Each path below is one point turned by a fixed rotation once a step. After each direction that follows a path, write how fast that rotation turns it, in degrees each step (0 if it stays still).
Each turn is a multiple of 5 degrees from 10 to 175, or 0.
Each row of a path follows its step; steps can be skipped.
Rotation 1:
step 0: -0.98 -2.27 -0.77 -0.24 +2.87 -1.85 +0.59 -1.20 -1.42 +1.95 +0.48 +1.64 -2.60 -2.46 -3.02 +1.17 -0.13 +0.67 -1.11 +0.55 +3.08 -1.21 -0.36 +0.24 +1.41 -0.18 +1.23 +1.55 +0.13 +2.02 +1.33 +1.08 +1.67 -1.64 -0.71 -2.89 -1.71 +1.86 +0.30 +2.64 -1.44 +0.34 -0.42 +2.31 -0.89 +0.90 -0.38 -0.21 +0.13 -0.86 +2.35 +2.21 +2.03 -0.86 +0.82 +1.21 +0.06 -0.63 -0.27 +0.23 +0.19 +0.52 -2.56 -0.81 -0.10 -4.24 -1.74 +0.18
step 2: -1.57 +0.39 +0.43 +0.23 +2.25 +3.49 -0.74 -1.50 +0.45 +1.17 +1.40 +1.89 -1.18 +1.44 -1.80 -0.54 -1.46 +1.67 +1.22 +0.60 -0.39 -0.10 +0.83 -2.03 +1.34 +1.21 -0.99 +2.84 -3.20 +2.57 +2.15 +1.04 -2.23 -0.56 -1.07 -0.36 +0.89 +2.03 -0.31 +1.70 -0.59 -1.39 +1.35 +1.67 +0.58 -0.60 +0.27 +2.05 +0.04 -1.56 -0.97 -1.40 -1.69 +0.55 +1.22 +1.95 -2.47 -0.14 +0.08 +1.91 -2.53 +0.24 +1.16 -3.17 +0.29 -2.01 -0.69 +1.96
step 3: -2.06 -0.26 -1.09 -2.08 +1.74 +1.47 +0.44 -1.24 -0.05 +2.94 -0.79 -1.03 -1.09 +0.19 +0.38 +0.90 -0.21 +2.83 -2.24 -2.39 +0.52 -1.54 -0.14 +0.54 +2.04 -0.45 +2.14 +3.73 -0.17 +3.26 -1.02 -0.45 +0.71 -0.19 -1.46 +0.78 -1.84 +1.85 +0.13 -0.71 -2.41 -0.27 -1.33 +4.09 -0.66 -1.22 +1.45 -0.77 +1.76 -1.21 +0.06 +1.49 +0.38 +1.08 -0.32 +1.13 -0.46 -0.90 -1.11 +0.63 -0.54 +0.98 -1.56 -2.01 -1.05 -2.69 -2.41 +1.28
step 5: -1.46 +1.07 +1.62 +1.42 +1.64 +3.04 +1.15 -1.19 +0.51 +0.71 +1.13 +1.91 -1.89 +0.91 -1.46 -0.75 +0.50 +0.92 -0.93 -0.17 +3.48 +0.95 -1.13 -0.10 +2.35 +0.58 +0.60 +1.30 -1.25 +0.36 +3.09 +1.27 +1.18 +0.28 -0.19 +0.46 +1.87 +2.25 -0.42 +2.35 -1.40 -1.28 +1.62 +1.44 -1.69 +0.24 +0.24 +1.78 -1.78 -2.14 +1.61 -0.29 +0.71 -3.61 +1.81 +2.50 +0.32 +0.90 -1.26 +1.84 -0.59 -1.18 -1.93 -3.12 +0.58 -0.11 -1.55 -1.72
step 7: -0.32 -1.17 -1.85 +0.64 +0.09 -0.17 -1.80 -2.58 +2.22 -0.83 +2.65 -0.97 -3.24 -1.81 -2.22 -0.76 -0.87 +2.21 -1.51 +0.71 -0.56 +0.74 -0.98 +1.46 +2.35 -2.53 -1.40 +2.88 -3.43 +3.18 +1.79 +1.22 -1.28 +0.89 -2.10 +0.31 +0.12 +0.10 +1.13 +0.82 -0.69 -0.75 -0.13 -0.33 +0.12 +1.84 -0.03 +1.35 +1.56 -0.81 -1.18 -0.04 -0.86 +0.46 -1.58 +1.03 -2.46 -0.37 -1.76 +0.85 +2.96 -1.13 +0.20 -1.61 +0.30 -2.22 +0.19 -0.30
step 9: +2.50 -2.01 +1.44 -1.86 -0.24 +1.27 +0.82 -0.70 +0.14 +2.58 -0.65 +1.49 -3.28 +0.26 -0.93 -1.45 +1.35 +2.25 -0.46 +0.44 -0.24 -2.19 -1.17 +1.51 +1.63 +1.23 +2.25 +4.69 -2.15 +1.61 -0.86 -1.17 +0.56 +0.74 -0.84 +1.15 -0.86 +0.74 +0.41 +0.23 -1.29 -1.65 -2.47 +1.51 -1.53 -1.04 +0.29 +0.07 +1.27 -0.52 +0.09 +0.20 +0.62 +1.60 -0.91 +2.79 +0.50 -0.93 +1.46 -1.10 -2.11 -2.12 -2.70 -2.20 +0.51 -0.18 -2.17 -0.14
step 11: -2.16 -0.14 +1.05 +1.30 -0.14 +0.95 +0.35 -0.79 +1.01 -0.43 +1.72 +2.06 -3.14 -0.41 +0.14 -0.08 -2.40 -1.54 +0.69 -1.61 +1.25 +0.72 -0.44 +1.01 +1.00 -0.27 -0.53 +1.64 -1.04 +1.75 -1.24 +1.64 +3.54 +1.38 +0.76 +0.82 +0.39 +1.51 -0.14 +2.75 -2.90 -0.67 +1.56 +1.65 -0.49 -0.78 -0.08 +2.44 +0.21 +1.42 +0.30 +2.52 -0.10 -3.52 -0.78 +2.05 -2.22 -0.06 -0.92 +2.69 -1.81 -1.16 -2.19 -0.91 +1.42 -1.97 -2.45 -0.98
step 12: -1.37 -1.21 +0.59 -1.25 +0.16 -1.00 +0.08 -0.96 +0.24 +0.66 +0.37 +0.63 -2.32 -2.69 -2.72 -0.40 +1.54 +2.15 +2.28 +1.24 +1.30 +1.25 +0.12 -0.69 +2.17 +0.94 +0.15 +3.00 -2.15 +0.09 +0.17 +1.06 -0.26 +1.22 -0.82 -0.17 -1.09 +1.47 +1.52 +2.97 -2.83 -2.07 -0.58 +1.33 -0.75 -0.55 -0.02 +0.97 +1.99 -0.29 -0.74 +2.11 +0.72 +1.26 -0.27 -0.52 -1.33 -1.06 +3.35 -0.63 -0.07 -3.53 +0.50 -2.70 -0.23 -2.88 -2.44 -1.52
step 14: -0.55 +1.42 +0.46 +0.09 +0.46 +3.81 +0.57 -0.41 +0.74 +1.68 -0.78 +2.32 -4.83 +2.97 +0.22 +0.17 -0.39 +0.83 +2.05 -0.27 -2.35 +0.73 +0.37 -0.26 -1.27 -1.36 -0.27 +3.39 -1.34 +3.50 +0.24 +1.38 +1.57 +1.65 -1.98 +1.37 +0.47 +0.52 +0.94 -0.88 -0.87 -1.23 -1.34 +2.04 -0.32 -2.95 +0.94 +1.94 -0.89 +1.03 +0.53 +0.32 -0.14 -0.36 -1.21 -0.10 -2.62 -0.39 -1.23 +1.83 -0.58 -1.13 -1.65 -1.08 +1.57 -1.06 -0.82 -0.39
step 15: +1.35 -1.34 +0.36 -2.77 +0.61 +0.86 -1.14 -1.88 +1.77 +2.51 -0.56 +1.36 -2.75 +1.24 -2.31 +0.88 +0.93 +1.80 +1.02 +2.44 +0.79 +1.31 -1.49 -0.63 +2.41 +2.83 +1.23 +1.95 +0.66 +2.76 +0.65 -1.06 +0.41 +1.50 -0.09 -0.09 -1.85 +1.21 +1.29 +1.09 +0.05 +0.16 +1.98 +3.20 -0.98 -0.79 +2.43 +1.00 +2.69 +0.58 -0.17 +0.88 -0.02 -0.43 +0.38 +1.09 +0.15 -1.37 -0.47 -0.70 -0.12 -0.91 -2.62 -3.64 -0.38 -1.46 -0.83 -1.72
Speeds:
-0.51 -0.36 -0.01 -0.44 +0.81 -0.16 -0.12 +0.57 +0.05 -0.32 +0.57 +0.16 -0.34 -0.01 -0.13 -0.04 -0.32 +0.47 -0.03 -0.41 +0.01 -0.64 +0.61 +0.26 -0.02 -0.26 -0.26 -0.72 -0.33 -0.15 -0.01 -0.14 -0.07 +0.47 +0.01 -0.43 +0.79 -0.06 -0.21 +0.73 -0.63 +0.03 -0.06 -0.55 +0.36 +0.16 +0.57 +0.19 -0.43 +0.46 -0.54 +0.05 +0.50 -0.07 +0.07 -0.39 -0.29 -0.04 +0.21 -0.61 +0.29 -0.27 -0.03 -0.36 -0.58 -0.14 +0.37 +0.10 -> 65
+0.52 -0.33 +0.27 +0.00 -0.22 +0.71 +0.26 +0.09 -0.19 -0.69 -0.36 -0.21 -0.75 -0.32 +0.11 -0.39 +0.39 -0.49 +0.11 -0.01 -0.39 -0.49 -0.18 +0.32 -0.10 +0.48 -0.11 +0.17 -0.61 +0.21 -0.37 +0.51 +0.01 -0.07 -0.30 -0.18 -0.01 -0.36 -0.53 -0.05 +0.06 +0.25 +0.01 -0.12 +0.17 +0.04 -0.10 -0.90 -0.90 -0.09 -0.32 +0.30 -0.84 -0.17 -0.14 -0.13 -0.44 -0.63 +0.27 -0.17 -0.45 -0.06 +0.37 -0.09 +0.31 -0.52 +0.33 -0.42 -> 145
+0.19 -0.78 -0.21 +0.03 +0.08 -0.50 -0.23 +0.14 -0.37 -0.32 +0.32 +0.06 +0.37 +0.03 +0.32 -0.19 -0.87 -0.02 -0.01 -0.17 -0.07 -0.52 +0.52 +0.43 +0.13 +0.56 -0.41 -0.04 -0.06 -0.24 +0.30 -0.24 +0.36 -0.39 -0.07 -0.12 -0.27 -0.04 +0.05 +0.37 -0.24 +0.28 -0.29 -0.09 -0.27 +0.01 -0.98 +0.27 +0.33 +0.20 +0.15 -0.06 -0.39 +0.70 -0.03 +0.37 +0.01 -0.12 +0.46 +0.42 -1.18 -0.06 -0.43 +0.01 +0.43 -0.24 -0.22 +0.77 -> 40
+0.17 -0.15 -0.23 +0.60 -0.13 -0.28 +0.18 +0.08 -0.75 +0.67 +0.02 +0.27 -0.19 +0.51 -0.63 +0.04 -0.29 +0.00 +1.02 +0.20 -0.16 +0.14 +0.09 -0.35 +0.01 +0.40 -0.59 -0.02 +0.37 -0.29 -0.35 -0.26 +0.16 +0.47 -0.47 -0.86 -0.36 -0.39 -0.23 -0.41 +0.01 +0.02 +0.59 +0.28 +0.07 -0.78 +0.30 +0.01 +0.14 +0.13 +0.48 +0.61 +0.12 -0.13 -0.41 -0.57 -0.24 +0.04 +0.35 +0.02 +0.16 +0.12 -0.32 -0.04 -0.10 -0.35 +0.67 +0.15 -> 20
+0.31 -0.62 -0.21 -0.28 +0.15 -0.13 -0.96 -0.17 +0.44 +0.32 +0.10 -0.33 -0.03 -0.27 +0.36 +0.40 +0.48 -0.08 +0.58 -0.41 -0.08 +0.17 +0.06 +0.37 -0.98 +0.30 -0.07 +0.07 -0.10 +0.00 +0.20 -0.48 +0.24 +0.93 -0.06 -0.20 +0.62 -0.09 +0.46 +0.05 +0.04 -0.04 -0.01 +0.13 -0.27 -0.60 -0.21 +0.41 +0.19 -0.12 +0.09 +0.21 -0.35 -0.26 -0.34 -0.17 +0.19 +0.16 -0.44 -0.06 -0.46 -0.53 +0.44 +0.01 +0.19 +0.14 -0.39 -1.06 -> 10
-0.17 +0.12 -0.43 -0.31 -0.14 +0.40 +0.32 +0.84 -0.55 +0.62 -0.03 -0.05 -0.44 -0.76 +0.53 +0.55 -0.68 +0.00 -0.21 -0.01 -0.14 -0.28 -0.62 -0.09 -0.20 -0.07 +0.01 +0.39 +0.13 -0.20 -0.27 +0.41 +0.06 +0.57 +0.36 +0.42 -0.09 -0.29 +0.21 +0.64 -0.09 +0.03 -0.38 -0.11 -0.39 -0.37 +0.05 -0.29 -0.12 +0.13 +0.52 +0.25 +0.34 +0.45 +0.03 +0.14 -0.87 +0.11 +0.04 +0.28 -0.19 +0.57 -0.16 +0.51 -0.35 +0.72 -0.01 -0.37 -> 135
-0.15 +0.20 +0.45 +0.62 -0.26 +0.32 -0.40 +0.53 +0.33 -0.10 +0.50 -0.56 -0.15 +0.27 +0.44 -0.07 -0.65 +0.25 -0.29 +0.94 -0.06 -0.11 -0.20 +0.46 -0.85 -0.08 -1.01 +0.18 +0.09 -0.14 +0.20 +0.10 -0.14 +0.40 -0.43 +0.14 +0.01 +0.51 -0.02 -0.21 -0.24 -0.16 +0.23 -0.12 +0.35 +0.13 -0.53 +0.24 -0.22 -0.37 -0.39 +0.07 +0.06 -0.40 -0.06 +0.57 +0.40 +0.04 +0.10 +0.55 +0.60 +0.24 +0.15 +0.32 +0.13 +0.05 +0.74 +0.02 -> 120
